Here are some points, one per row:
ndarray[-0.7 -1.3  0.0  1.3  0.6  0.8  0.1 -0.7  0.5  0.7 -1.7 -1.8  0.2  0.2 -0.4  0.4 -0.4  0.2
         1.8 -2.0  0.3  2.6 -0.6  1.5]
ndarray[ 1.0  0.1  0.5  0.1  0.5  0.5  1.5  0.9 -1.2 -1.4 -0.5 -1.1 -0.2  1.2 -1.4 -0.5  1.5  0.8
        -0.2  0.2  0.9 -0.2  0.5 -2.3]
ndarray[ 0.7  0.2 -1.2 -0.7 -2.0  0.5  0.0  0.0  1.2  1.3  1.1 -0.8 -0.3  0.3  0.7  0.7 -0.2  0.6
         0.6 -0.5 -0.2  1.4  0.4 -2.0]
ndarray[ 2.3  0.6  2.3 -0.5  0.9 -0.5  0.0  1.6  2.4  1.3 -0.6  0.8  1.1  0.5  0.5 -0.3 -0.8  0.8
         0.6  0.4  1.1 -0.7  0.1  1.0]
ndarray[ 0.6 -1.9  1.1 -0.7  0.5 -2.3  0.2  0.4 -1.2 -0.7 -0.1 -0.7 -1.2  0.1  0.7 -1.0  0.4 -0.7
        -0.1  0.9 -0.2  1.5 -1.0 -0.1]
ndarray[ 1.2  1.0  0.5 -0.5  0.6  1.2  0.4 -1.7  0.8 -0.2 -0.3  0.2  1.8  0.2  0.7  2.1 -0.1 -0.8
         0.0  0.1 -0.9  0.4  0.2  0.2]
ndarray[ 0.8 -0.2  1.6 -0.7 -0.9  0.5  0.2  0.2 -0.2 -0.1  1.0 -1.0  0.3 -1.7  1.3 -1.6  0.2  0.5
        -0.4  0.1  0.3  0.8  0.4  0.9]
ndarray[-0.3  1.7  0.7 -0.1 -0.5 -0.5  0.5  0.4 -0.8 -0.2  0.1 -1.1  0.2 -1.2  0.4 -0.8 -1.0  1.0
         1.5  0.6 -0.4 -2.1 -1.3 -0.9]
ndarray[ 0.2  0.1 -0.2  1.6  0.2  0.4 -0.5  1.1 -2.6  2.6  0.5 -0.7 -0.2  0.3 -1.1  0.8 -0.3 -0.2
        -0.8 -0.8 -1.7 -1.4  0.5  1.8]
ndarray[ 0.2 -0.5 -0.6 -1.7 -1.7  0.2  0.9  0.7  0.2  0.0 -1.2 -0.8 -1.6 -0.6 -0.9  0.6 -0.8  0.8
         0.2  1.5  0.6  0.6  1.3  1.0]
ndarray[ 0.0  0.4  0.3  0.0 -1.4  0.2 -1.5  0.7  0.3 -0.2  0.2 -0.8 -0.1 -1.1  0.8  0.7  2.5 -2.7
         0.3  0.9 -1.5 -0.3 -1.0 -0.8]
ndarray[-0.6  0.4 -0.2  0.4 -0.6 -1.4  0.2 -1.6 -0.9  1.1  0.5  1.6 -0.2 -0.7  2.0  1.0  2.6  0.4
         0.0 -1.8  2.2  0.5  1.4  0.2]
ndarray[-0.1 -1.1 -1.4  0.5 -1.1  0.9  0.5  2.3 -0.4 -0.3 -0.2  1.0  1.1  1.2  1.1  0.1  0.2 -0.8
         0.6  1.2  1.5 -0.6 -1.4  1.3]
ndarray[-0.9 -0.1  1.4  0.2  0.0 -0.1 -1.2 -0.2  0.1 -1.4  0.3 -1.1 -0.1  0.0 -1.9  1.4  0.3  1.5
        -1.3 -0.7  1.2 -0.1 -0.9  0.2]
ndarray[-0.5 -0.1  1.4 -1.8 -0.2 -0.1  1.1 -1.2  0.9  0.4  0.0  1.4 -1.2  0.8 -0.8 -0.8 -1.7 -2.4
         0.4 -1.6 -0.7 -1.0 -0.9 -0.8]
ndarray[ 1.4 -1.3 -1.6  0.8  1.8 -0.5  0.3  0.7  1.5  0.1  0.8 -1.7 -0.7 -0.2  0.8  0.7  0.3 -0.3
         0.0 -0.3 -0.4 -1.7  0.7  0.3]
ndarray[-1.2 -0.9 -1.6  0.8  0.6  0.0  1.3  0.6 -1.0 -1.2 -1.0 -0.9  1.0  0.4  0.5  1.7  0.1  0.6
         0.3 -1.1 -0.3  0.0  0.7 -0.7]
ndarray[-1.2 -0.9 -0.6 -0.1  1.8  0.0  1.7 -1.0 -0.2 -1.8 -0.7  1.0  1.2 -0.9  0.2  0.2 -0.6 -0.2
        -1.3  1.8  0.1  0.1 -0.3  1.4]
ndarray[-0.1  1.5 -1.7  0.4  0.9 -1.7 -0.8 -1.6  1.1  2.5 -1.3 -1.0  1.0 -0.4 -2.0 -0.6  1.4  0.1
        -0.6  0.8  0.7  0.7 -1.9 -0.2]
ndarray[ 1.8  1.0  0.5 -0.4  1.2  0.1 -1.0 -0.6 -1.4 -0.6 -0.3  0.6  0.6  0.9 -0.4 -0.7 -1.0 -1.0
         0.3 -0.5  0.1 -0.1  0.0 -0.8]
ndarray[-1.3 -0.7  0.4 -0.1 -1.1  1.0 -0.2 -0.2 -0.5  1.3  0.8 -0.6  0.2  1.7  1.4 -0.2  0.0  1.3
        -1.3  0.1 -0.5  0.6 -1.5 -1.4]
ndarray[-2.1  1.6 -0.1 -0.7 -0.4  1.1 -0.3  0.3 -0.2 -0.6 -0.4 -1.3  1.2  1.3 -0.5 -1.2  0.7 -0.5
         0.8 -0.9  1.5 -1.2 -0.7  1.0]
ndarray[ 0.9 -2.6  0.0  0.1 -0.2  0.6 -0.7 -0.9  1.0 -0.2 -0.5  1.3 -1.8 -1.8 -0.4 -0.5 -0.2  1.8
         2.3  0.0  0.0 -2.3  0.3 -0.1]
ndarray[ 1.5  0.0 -0.2 -0.3 -0.7 -0.9  0.1  0.7 -0.2 -0.3  1.1  1.2 -1.1 -0.5 -1.0  1.0 -0.1 -0.6
        -0.8 -0.5  0.8  0.7  0.0  1.8]
ndarray[-0.6  0.8  0.2  1.2  2.1  1.3 -0.7  1.3  0.8  0.0 -1.1  1.3 -1.9  0.4  0.4  0.3 -0.6  0.7
         1.1  0.1  1.2  1.1  0.3 -0.8]
ndarray[ 0.0  1.4 -1.0  0.8 -0.6 -1.0 -0.5  1.5  0.7 -1.7  0.1  0.5 -0.2 -1.3 -1.1  0.3 -0.5  0.9
         0.6  0.0  0.1  0.8  0.1 -0.3]
ndarray[-0.6  0.8  0.2  0.1 -0.2  0.7  1.0 -1.0  0.3  0.3 -1.6  1.3 -0.3  0.8 -1.0 -0.8  2.8  1.3
        -0.3 -0.5 -3.2 -0.6  0.5  1.3]
ndarray[-0.5 -2.5  0.8 -0.8 -0.1 -0.3 -1.7  1.0  1.1 -0.6  1.3  0.6  2.0  0.5 -0.7 -0.2 -0.5  0.6
        -1.2  0.0 -1.5  0.5  0.6 -0.6]
ndarray[ 0.3 -0.1  1.3  1.3 -0.3 -0.2  0.9 -1.1 -0.8  0.2 -0.1 -0.3  0.9 -0.6 -2.1  0.8 -0.7 -1.5
        -0.7  1.5  1.5  0.0  2.1 -1.1]
ndarray[ 1.6  0.7 -1.3 -0.6 -1.3 -0.3 -2.2 -2.3 -2.0 -0.1 -0.2  0.5  0.7  0.9  0.8 -0.2 -1.0  1.0
         0.9  0.7 -0.7  0.5  0.0  0.0]
ndarray[-0.2  1.3  0.3 -0.1 -0.1 -0.7  0.1 -1.3  0.5 -1.0  0.8  0.2 -2.2  1.8  0.9  0.9 -0.4  0.1
        -0.9  0.9  0.0 -0.1 -0.5  0.7]
ndarray[-1.0  0.7 -1.1 -2.9  1.1 -1.1 -0.6  1.2  0.4  0.5 -0.7 -0.4 -0.5 -0.5  0.7 -1.3  0.2 -0.9
         0.0 -0.6  0.0 -0.2  2.1 -0.3]
ndarray[-0.2  0.1  0.1 -0.3  1.0  1.3 -0.5  0.4 -0.3  0.5 -1.3  0.3  0.1 -1.8  1.5  0.3 -1.2 -0.1
        -2.4 -0.8 -0.7 -0.4 -1.9 -0.8]
ndarray[ 1.0  0.5 -1.6  1.1 -1.1  0.8  0.8 -0.8  0.6 -0.3  1.3 -0.4 -0.2 -0.4  0.7 -2.7 -0.4 -0.5
        -1.7 -1.5  0.2 -0.1 -0.1 -0.5]
ndarray[-0.5  0.9 -0.4 -0.8  1.7  1.4  0.8 -0.4 -1.4  1.1  3.6  1.0  0.5 -0.9 -1.5 -0.4  0.6 -0.2
         1.3  1.0 -0.7  0.5 -0.3 -0.6]
ndarray[-1.2 -1.5  0.2  0.8  0.1 -0.3 -1.7 -0.5  1.1 -0.7  1.2 -0.3 -0.6  0.5  0.4 -0.5  0.2 -1.0
         0.1  0.7 -0.4 -0.8  1.1  1.3]
ndarray[-1.8  0.0  1.0  2.2 -1.1 -1.4  1.3  1.3 -0.1 -0.1 -0.8  1.9  0.7  0.5  0.6  0.2 -1.4 -0.5
         0.3  0.7 -0.3  0.8  0.9 -0.7]
Along one direction, these points spread out more than along any other. Take the direction at right angles to it along which they spread out most. Go by this last direction. Where along it does each point below lie, from 0 to 99? The average is 50, and the first point in the table lies past the average. One standard deviation of the points above along it is 16.
ndarray[ 1.5  0.0 -0.2 -0.3 -0.7 -0.9  0.1  0.7 -0.2 -0.3  1.1  1.2 -1.1 -0.5 -1.0  1.0 -0.1 -0.6
        -0.8 -0.5  0.8  0.7  0.0  1.8] 42
ndarray[-1.3 -0.7  0.4 -0.1 -1.1  1.0 -0.2 -0.2 -0.5  1.3  0.8 -0.6  0.2  1.7  1.4 -0.2  0.0  1.3
        -1.3  0.1 -0.5  0.6 -1.5 -1.4] 52
ndarray[-1.8  0.0  1.0  2.2 -1.1 -1.4  1.3  1.3 -0.1 -0.1 -0.8  1.9  0.7  0.5  0.6  0.2 -1.4 -0.5
         0.3  0.7 -0.3  0.8  0.9 -0.7] 68
ndarray[-0.6  0.4 -0.2  0.4 -0.6 -1.4  0.2 -1.6 -0.9  1.1  0.5  1.6 -0.2 -0.7  2.0  1.0  2.6  0.4
         0.0 -1.8  2.2  0.5  1.4  0.2] 63
ndarray[-1.0  0.7 -1.1 -2.9  1.1 -1.1 -0.6  1.2  0.4  0.5 -0.7 -0.4 -0.5 -0.5  0.7 -1.3  0.2 -0.9
         0.0 -0.6  0.0 -0.2  2.1 -0.3] 34
ndarray[ 0.7  0.2 -1.2 -0.7 -2.0  0.5  0.0  0.0  1.2  1.3  1.1 -0.8 -0.3  0.3  0.7  0.7 -0.2  0.6
         0.6 -0.5 -0.2  1.4  0.4 -2.0] 37
ndarray[ 1.0  0.5 -1.6  1.1 -1.1  0.8  0.8 -0.8  0.6 -0.3  1.3 -0.4 -0.2 -0.4  0.7 -2.7 -0.4 -0.5
        -1.7 -1.5  0.2 -0.1 -0.1 -0.5] 35
ndarray[-1.2 -0.9 -1.6  0.8  0.6  0.0  1.3  0.6 -1.0 -1.2 -1.0 -0.9  1.0  0.4  0.5  1.7  0.1  0.6
         0.3 -1.1 -0.3  0.0  0.7 -0.7] 86
ndarray[ 0.0  0.4  0.3  0.0 -1.4  0.2 -1.5  0.7  0.3 -0.2  0.2 -0.8 -0.1 -1.1  0.8  0.7  2.5 -2.7
         0.3  0.9 -1.5 -0.3 -1.0 -0.8] 37
ndarray[-0.1  1.5 -1.7  0.4  0.9 -1.7 -0.8 -1.6  1.1  2.5 -1.3 -1.0  1.0 -0.4 -2.0 -0.6  1.4  0.1
        -0.6  0.8  0.7  0.7 -1.9 -0.2] 71
ndarray[-1.2 -1.5  0.2  0.8  0.1 -0.3 -1.7 -0.5  1.1 -0.7  1.2 -0.3 -0.6  0.5  0.4 -0.5  0.2 -1.0
         0.1  0.7 -0.4 -0.8  1.1  1.3] 39
